One turning vector, and how many steps it has turned
The counts run from 0 to 61.
[ 93 133 157 146  94 121 149  73 106 140 100 122 156 122]
27
[133  77 151 103 123  72 155 125 144 126 135 104 125 137]
14
[150 130 163 119 146 106 157  59 140 127 116 101 153 138]
32
[ 75 116 172 146  95  90 141 114 126 134 100 112 126 102]
12
[ 80 129 186 140 113  97 100 128 138 139 110  96 129 120]
5
[ 83  86 144 144  90 101 163  88 114 136 110 114 134 113]
19
[128 136 149 160 116 171 107  65 120 126 112 134 142 147]
46
[102 140 166 156 119 171  78 104 114  98 131 127 148 154]
61
[ 66 109 177 137  99  95 100 137 135 155 118 103 109 115]
1
[148 139 173 128 142 155 125  73 148 116 129 121 153 157]
43
[137  68 135 152 110 170  98 111 105  96 154 129 123 157]
56
[161 102 153 116 141 149 109 108 162  98 159 112 134 181]
55
[163  81 126 133 128 159 140  82 141 118 155 113 130 167]
48
[133 127 164 125 150 160  84 108 149 104 130 110 150 175]
58
[151  90 135 106 136 100 173  87 138 128 135 113 141 135]
29
[154  84 132 118 124 129 165  73 126 131 123 115 146 150]
33
[143  88 126 135 113 177 126  99 130 120 162 128 127 173]
52
[127  76 121 143  93 111 177  82 115 139 129 108 136 109]
26
[127  89 140 151  98 154 158  65  97 133 119 107 133 127]
34
[125  89 125 144  98 123 165  71  93 134 121 127 133 130]
30
[113  69 142 135  95  93 159 121 116 136 140 100 117 117]
11
[127 150 179 132 143 150 134  61 135 128 122 112 156 155]
39
[139  86 120 149 117 154 144  67 119 128 135 116 137 145]
41
[ 90 134 177 123 115  88 131 133 153 126 106  96 140 121]
9
[133  89 125 169 104 175 136  65 103 126 146 124 139 150]
45
[119  83 134 164 101 170  86 117 106  94 162 132 114 151]
60
[132 142 167 136 144 161  88  95 149  98 131 129 145 173]
54
[106 101 151 160  95 110 155  75  95 128 102 111 135 112]
23
[ 77  78 147 142  82 103 113 143 125 146 118 108 108 112]
4
[116  91 160  92 129  68 152 132 150 136 130  98 124 128]
10
[103  63 146 118 100  80 139 141 143 139 145  99 114 122]
7
[153 112 161 121 160 149 115  97 149 104 154 111 148 178]
51
[130 111 172  89 133  79 168  98 150 123 115 112 152 136]
21
[ 99 139 165 136 112  97 151  85 138 137  89  98 149 115]
20
[152  81 132 115 132 154 100 120 139  86 176 118 122 174]
59
[125 107 176  96 131  70 132 145 167 132 130  90 125 124]
6
[104 127 151 165 120 173  76 111 118 108 143 117 134 143]
57
[120 154 180 149 125 169 105  76 132 115 126 125 150 158]
50
[116 146 163 150 112 130 136  54 115 125  91 125 154 125]
31
[122 104 132 163 104 185 106  84 105 120 141 126 131 148]
49
[107 115 183 110 133  92  97 143 156 143 126  97 126 130]
2
[109 119 138 166  99 180 103  84 110 114 134 133 137 149]
53
[104  73 145 138  96 113 116 146 131 141 142 102  90 125]
0
[ 78  96 158 150  82 101 122 125 117 141 110 104 110 110]
8
[134 148 163 145 130 138 137  50 131 145 105 111 153 131]
35
[161  76 133 136 120 131 165  72 116 124 138 110 129 151]
37
[ 99  76 134 135  91  98 153 116 116 125 113 109 123 108]
15
[127  68 139 119  99  91 169  87 122 135 132 103 120 120]
22
[182 103 142 117 150 132 144  73 141 121 149 108 147 156]
40
[119 117 143 163 106 150 146  49 101 135 108 116 145 152]
38
[119 128 170  97 128  74 159  99 162 132 113  94 148 137]
17
[129  73 140 115 109  88 174 110 141 134 149  99 128 128]
18
[130 138 180 114 140 112 159  64 146 137 105  93 165 129]
28
[173 122 164 113 146 112 158  60 142 136 128 117 150 150]
36
[111 148 163 129 131  98 149  80 125 133  96 104 162 113]
24
[160 140 165 125 148 154 106  63 147 116 143 113 154 168]
47
[ 84 129 173 139 102  96 151 105 126 146  84 105 139 109]
16
[ 98 126 180 104 118  75 130 113 158 128 113  92 151 127]
13
[115 134 158 167 113 179 119  67 107 129 111 121 136 137]
42
[172  87 130 119 131 141 130  76 128 123 153 118 142 175]
44
